rotation ticks, each row followed by its count of ticks
The counts run from 0 to 1198.
[135 133 115 192 103 129 161 113 156 121 116 120 112 162 100 129 139 141
 129 124  92 123 118 109 150 165 141  86 116 144 121 125 107 143 131 126
 105 130 116 161  87  75 172 154 181 158 128 117 128 103 147 128 214 121
 101 153 122 143 149 116 101 145 105 142 118 131 104 121 174 119 111 113
  75 113 107  87 113 179 165 123 171 103  93 118 119]	1187
[183 125 124 130  91 124 118 135 104 125 150 127 136 128 137 136 117 114
  96 133 177 147  83  83 164 149  91  92 140 172 152  44 109 165 159 158
 151 100 162 168 108 130 101 128 144 112 116 166 113 114 110 132 153 108
 148  88 130 146 100 147 132 141 119 133 171 120  98 144 134 120 136  86
 104 119 167 127 161 108 128 147 107  87 142  81 103]	1169
[144 126  66 109 142 159  98 189 148 133 108  86  83 130  96 147 136 113
 152  90 101 155 138 175 114 118 157 147 103 174 119 175 151 171 134 130
 136 116  92 106 102 114 153 149 136 141 144  80 161 144 123  96 155 106
 139 186 143  82 137 124 177 132 126  76 103 116 121 135 151 118 134 120
 141 117 132 137 125 196 122 132 174 138 135 166 137]	670
[135 111  89 190 157  89 134  77 132 132 119 146 159 144 166 130 104 124
 192 142 116 105 135  74 168 170  99 101 130 125 147 103 107 131 160 113
 122 107 178 134 112 127 120 112 138 155  95 113 146 140 104  89 152 160
 114 109 126  94 130 153  51 152 110 138 140  85 117 134 141 179 153  76
 102 140 106 123 118 146 153 134 133 140 144 128 164]	63
[174 114 112 158  66 173 110 135 147 157 108 140 122 105 115 141 147 142
  51 129 154 129 122 148 130  77 116 128 107 170 151 116 169 135 130 104
 152 141 147 174  81 119 142 125 150 116 163 100  93 126 115 145 123 118
 141 139 119 186  99 185 142 191 134 117 129 119 103 123 158 107 150 116
  96 157 147  93 141 204 176 144 144  74 122 138 103]	374
[ 89 119 110 161 116 118  57  86 104 138 115  90 109 166 134 119 143 100
 177  98 136 127 106  90 110 129 144 147  98 158 128 154 179  92  80 121
  78  77 122 137 100 131  94 166 141 135  87  97 142 111  61  98 133 106
 118 121 123 113 106 103 122  69 132  90 122 105  88  96 137  99 112 125
  81  98 127  79 103 164 130 166 116 124 148 132 141]	328
[109 110  78 147 151 105 116  77 143  82 136 131 131 173 111  98 118 115
 120 121  83 192 167 189 139  97 146 111  83 172 178 135  94 135 102 101
 111 106 110 195 117 142 117 146  88  95 109 133 106 122 137 112 134  99
 126 142 134 181 152 128 111 163 120 125 122  83 116 132  48 132 147  59
 128  86 107 137  97  93 131 159 164 131 143  95  92]	914
[ 99 112  94 180 169 138 150 154 134  94 131 115 117 153 122 116 129 160
 125 119 131 150 134 151 119 192 134  93 128 154 158  86 111  88 142 163
 120 134  99 135  91 119 143 193 122 137 106  90 151  72 150 138 192 133
 103 133  91 106 180 128 101 133 101  96  90 119  79 147 136  86 166 109
 134 152 163 111 131 131 161 161 140 112  87 141 126]	1180
[ 52 107 132 124 130 143  89 112 120 148 167 116  64 129 158 122 104 126
  78 134 120 140 158 149 169 131 102 137  93 138 163 154 128 146 155 159
 160 155 144 140 141 145 163 116 103  99 128 131 113  94 179 144 109 154
 157 157 115 120 156 100 105 186 126 172  75 167 154 108 119 124 145 100
 151 144  98 136 141 111 145 126 145 111 158 140 107]	292
[197 142  64 104 133  81 144 152 109 104 125 117 117 101  82 154 151 113
 174 119 108 167 190 171 125 132 163 155  53 164 114 115 106 178 133 121
 139 162 132 110 109 130 129 131  93 145 167 106 160 143 115  58 143  73
 144 120 148 105 132 143 134  70 142 111 153  96 129 171 158 119 141 120
 132 100 107 153 132 117 126 131 103 100  97 104 148]	239
[102 103 109 112 145 119 116 159 133  76 134 107  98 151  68 112 149 118
 126 112 107 174 143 183  76 184 171 121 104 154 124 127 144 105 117 170
 104 135  82 137 101 136 142 158 140 123 140  96 157  75 133 134 191 111
 121 172 113  70 173  89 124 109 124  97  91 125 125 163 141  57 139 112
 147 126 108 126 124 106 145 140 132 103 115 136 122]	1007
[128  93  59 125 131 127 103 170 151 118  87 121 176 111 116 120 106 112
 149  89 119 132 141 146 161 135 137 137 186 105 152 141 130 124 136 112
 122 122 112  90 132 128 155 138 161 138 130  76 160 152 137 156 165 142
 155 111 137 101 117 161 151 170 118  97 148 123 146 150 204 115 177 127
 140 165 145 156  76 115 144 164 136 104 139 158 148]	314
[ 82 129 136 150 119 124 122 100 167 132 138  82  42 157 127 114 133  89
 127 158 102 157 127 123 140 132 136 128 114 171  78 138 150 130 159  98
 135 148 133 153  79 111 141 103 159 127 109 103 156  93  97  87 154 119
 151 149 128 146 193 133 113 153 138 140 132 127 105 109 105 161 172  55
 105 144  86  83 128 163 149 126 138  96 142 139 128]	128
[ 87 109 127 150 133 158 136  82  93 115 130 107  96 161 112 125 132 139
 156  89 139 128 197 167  88 151 171 145  97 108 156 158 124 103  72  86
 108 146 119 165 133 108 110 129 138 105 143 109 153 111 110 160 131 144
 118 129 143 147 153 160 116 112 105 139  81  94 124 139 145  96 141 137
 160 131  81 127  75  97 155 147  63 126 103 143 114]	445
[171 104 111 103  91 139 155 116 124 171 118  99 106 112 139 118 139 128
  95 129 144 124 183 130 183 115  96 144 100 120 144 136  87 178 161  77
 170 155 172 153 116 129 170  91 115 131 112 125 137 152 154  84 122 154
 140 121 152 153 117 168 122 184 138 171 117 104 143 131 149 158 167 101
 160 127  79 147 159 142 162 126 109 100 132 142 100]	1060
[143 165 112 166 121 104 113 104 139  56 153 139 156 145 112 157 109  99
  33 169 129 153 116  99 123 121 152  98 102 183 175  59 101 159 154 140
 142 117 118 177 132 118 117 123 130 107 101 134  98 114 144 130 136  93
 118 140 156 184 114 105  86 133 117 104 139 122  61 160 117 120 115 116
  90 172 190 124 132 115 133 131 116  84 141  89  91]	376
[102 158  77 169 113 150 122 126  91  90 109 126  79  99  94 162 123 126
 165 127 107 125  95 178  87 145 109 167 148 137  83 131 143 124 129  71
 162 163 137 120  85  80 132 107 132 130 143  92 151 140  43 137 107 120
 136 139 103 113 146 137 110 123 121 103 104 128 147  93 169 134 178 111
 148 141 111 126 122 144 106 142 124  72 144 169 151]	579
[110 141 112 116 130 146  76 147 105 194 117  95  72  99 142 126 120 153
 167  97 103 110 163 112 167 126 102 161 106 142 166 205 135 140 153 105
 115 120 134 127 103 158 195  69 119 156 153 106 120 110 134 119 135 173
 138 142 127  98 118 139 147 140 131 155 104 126 149 115 169 100 134 138
 182 122 114 132 106 163 133 144 179 102 129 168 136]	869
[121 151 117 129 161 110 133 140  98  85 153 125 118 106 109 144 153 123
  99  96 143 146 136 133  75 200 136 160  70 175 145 108 122 111 143 156
 116 183 123 134 111 190 117 161  94 153 142 154 146  81 133  73 142  88
 102 118 124 100 133 124 130  69 147 105 111 121  72 111 105  94 116 148
 135 130 152 134 114  97 136 144  88 108 108 101 155]	701
[150 104 102 105  85 170 117 201 150 169 106 128 123 104 106 120 139 169
 105  74 145 160 152 177 132 132 136 128 143 130 131 105 140 133 131 128
 128 126 164 130 107 109 173  98 120 111 183 117 127  89 119 121 165 119
 145  97 105 114 125 189 181 160 121 117 117 120 126 161 145  62 191 118
 190 142  78 138 107 116 161 166 132  71 138 152 120]	9
[145 115  86 151 124 106  71  98 139 154 100 102 143 140 155 104 108 124
 189 144 106 142 139 113 189 167 114 100 123 177 120  95 130 163 157 145
  97 101 109 133  88 105 112 125 167 143 125 120 153 124 123 147 182 128
 175  89  96 113 132 111 109 137 128 124 169 116 135 150 180 121 161  90
  75 127 132 129 113 120 142 185 143 123 128 109 143]	757
[148 103  81 160  90 157 160 147 107 126 130 176 215 156 126 183 113 129
 114  82 156 115 120 119 140 164 121  93 155 108 161  65  85 125  82 176
 149 147 142 133 138 137 138 164 147 121 138 112 123 128 147 126 183  92
 117  90 110 158  86 169 134 131  88 102 128 136  97 148 166 103 149 145
 135 167 166 166  88 106 140 142  97 133 133 112 107]	726
[ 95  97 159 127 101 163  77 106 145 142 118  99 120 161 100  94 124 114
 104 104 153 101 128  76 137 132 153 133 139 110 173 140 138 120 122  59
 120  81 174 158 142 144 159 101 156 101 117 121  98 106  93 131 139 121
 118 119 138 143 143 150 134 149 105 167 136 128 108 144 134 113 150  87
 166 161  59  98  73 105 163 127 108  95 194 161  77]	896
[112 134 109 101 171 109 108 146  90  89 167 122 123  98 141 135 136 126
 133 118 165 123 163 161  99 175 127 137  99 143 187  91 114 139 152 170
 131 152 119 110 135 193 130 161 105 127 141 150 142 100 176 141 149 143
 121 146 117  34 125 116  99 120 122  97  64 107 107 140 123  58 111 133
 161 135 159 160 142  97 142 130  97 110 128 158 144]	529
[167 161  94 111 130 100 170  91  69 113 157 146 157 135  99 163 126 131
 151 136 111 129 178 141 143 217 125 113  62 134 143 103  57 173 112 170
 133 142 117 139 140 112 126 119 130 175 141 165 124 136 159 102 175 120
 142 102 160 117  94 106  74  88 101 131 124  95 145 131 176  97 106 127
 104  88 125 159 142 103 143 118 123 119  84  98 137]	172
[129 142  97 160 131 146 127 100  82 107 119 164 116  95 141 170 157 119
  93 137 147  75 125 119  93 100 103 185 108 112 130 116 175 130 120 121
 211 180 146 106 106 120 134 124 134 157  97  88 149 139 117 103  88 161
 148 161 137 108 113 104  92 120 129 122  86 128  87  85 177 125 117 115
 101 162 159  88 181 190 151 124  89  75 125 153 155]	951
[ 71 101  84 176 140 101 132 120 158 132 131 136 142 146 141 103  71 123
 153 120  86 136  95 100 193 154 104  71 150 152 165 146  85 116 174 128
  94 101 144 136 101 142 175 142 150 149  97 125 110  81 132 152 192 136
 129 131 108 134 142 144 102 162  85 138 134 152 147 126 137 176 158  81
 125 141 109 129  91 106 147 163 191 123 170 132 119]	294
[ 92 129  89 103 164 145  80 174 185 110 150  70  92 139 136 102 112  93
 119 108 127 147 145 165 144 122 152 112 146 170 128 119 165 140 175 170
 172 116  97 108 127 117 156 134 114  85 126  82 162 112 182 134 128 130
 157 150 150  91 156 122 138 180 141 106 132 111 126 169 119 120 136  78
 147 144 131 145 147 137 132 133 140 138 139 176 120]	663
[ 90  92 117 157 119 131 157  80 113  81 149 122 124 157 124 144 141 141
  85 108 121 164 178 168 137 135 169 118  93 128 163 114 113 101  96 133
 160 175 142 151 141 103 136 152 132 108 112 113 142  89 142 107 125 127
 147 130 114 217 165 119 122 128 130 156 102 128 107 142 131 134 142 111
 121 129 101 151  86  69 161 156  62  95 124  79  90]	378
[153 107 160 142  90 169  75 102 102 127 112 110 129 143 119 146 117  95
  66 146 196 108 101  99 104 112 144 153 109 165 180 147 184 128 109  96
  95  69 135 142 103 154 129 102 171 106 137 150 114 127 115 143 101 113
 150 143 141 159  69 174 130 156 114 118 119 110 107 105 178  97 117 116
 110 130 115  92 126 161 124 132 123 135 175 142 103]	441
[153 161 104 135  98 146  71 121  92 109 115  97  79  85 112 127 133  93
 100 156 166 122  97  86 105 107 120 163  99 166  99 108 159 149 151  93
 148 143 160 165 103 147 132  91 136 134 118 116 147 136  59 100 107 112
 139 115 134  99 126 147  98 107 141 107 157 126  99 137 168 121 149 117
 128 161 145 108 149 177 124 114 101  61 138 161 109]	242
[ 39 159 114 182 114 133 124 120 137 114 151 127 114 139 139 164 108 101
  88 121 133 102  93  73 140 142  74  95 153 134 140 124 120 147 162 136
 168 138 156 130 114 110 159 134 151 151  93 110 100 123 112 124 139 120
 128 153 129 136 148 106  91 152 104 130 125 171  71 107 129 175 111  86
 121 152 160 104 126 157 123  95 114  74 180 149 120]	838
[139 154 115 129 154 114  57 156 132 178 104 104 109  88 151 129 100 110
 160 122 139 116  95  86 177 136  95 140 122 153 161 169 140 159 193 113
 102  96 146 148 126 182 152 104 121 154 125 105 106 117 129 146 181 144
 127 116 107  52  89 159 121 135 119 128 150 134 117 133 175 122 143 125
 134 145 121 133 104 176 125 125 193 111 158 153 131]	870
[101 111 109 115  96 157 104 166 119  93 130 140 143 106  97 163 143  94
  78  64 165 111 139 136  91 152 142 178 137 134 118 136 169 127 103 181
 136 155  93  59 134 148 162 140 145 129 151 114 149 101 147 160 139 103
 203 145 112 108 141  98 186 104 107  95  99 142 120 120 171  65  85 143
 113 140 132 144 117 101  99 128  98 119 128 127 101]	661
[129 111 112 167 110 130 112  95  85 180 117  96 114 144 175 116 146 167
 199 100 168 104 150 107 153 169 113 142 110 116 133  70 138 103 109 133
  98 130 134 143 105  96  96 123 133 125 112  91 184 120 103 122 147 154
 151  70  93 123 127 146 114 120 127 157 120  87 148 118 169  93 130 131
 109 104 115  93 121 137 174 173  84 122  79 109 138]	519
[ 86 139 140 134 159 124 123  96 108 142 140  76  48 115 152 133 129 102
 128 180 142 113 177 104 132 140 102 144  86 154 122 127 153 133 198 103
 166 159 154 148 112 138 140 103 130 117 119 139 167 125 175 124 110 142
 146 160 122  99 149 117  74 155 133 169 119  88 158  91 133 147 144  76
 109 133  87 124 154 175 164 123 142  85 123 137 131]	61
[177  97  65 151 129 153 111 168 154 140  96  93 122 148 117 120 152 140
 177  99 138 106 141 139 122 111 141 136 120 129 141 109 154 116 128 125
 133 123 109 111  83 142 101 133 136 112 122  71 178 139 100 125 145 128
 135 134 139  57 128 172 145 145 139  85 127  44 118 143 165 103 171  89
 125 117 101 100 175 204 141 139 117 127 104 156 167]	777
[119 129 114  86  86 191 117 150 114 173 129  88  77 118 112 115 123 120
 124  73 116 106 165 172 134 140 116 155 110 121 121 137 145 187 137 146
 156 151 112 118 103  90 169 102 152 158 162 129 135 108 140 173 147 131
 201 121 103 114 135 117 127 133 101 158 103 147 181 121 202  83 131 130
 163 126 106 157 131 145 136 118 144  95  91 147 113]	1100
[135 141 120 172 126 138 141 112 107 112 123  84 125 144 139 117 102 136
 148 155 150 140 123  73 129 163 108  98 122 146 131  40  99 139 156  97
 132 123 148 171  88 108  98 115 134 104  71 142 140 125  82 118 149 119
 120  90 120 154 115 167  81 152  99 110 131 111 118 167 115 147 192  71
 110 140 118 119 140 120 142 154 105  93 132 124 118]	1161
[138 141 114  98 136 169 100 107  57  92 140 126 125  85 132 181 155 123
  62 134 162 131 172 150 116 129 146 178  80 136 168 108 147 114 113 128
 160 175 148 115 135 124 159 137 130 125 117 120 169 147 172 107  76 149
 168 127 132 126  90 114 128 102 137 130 111 110 118 120 180  82  90 169
 112 143 166 136 137 143 145 130  61  83  92 115 127]	959
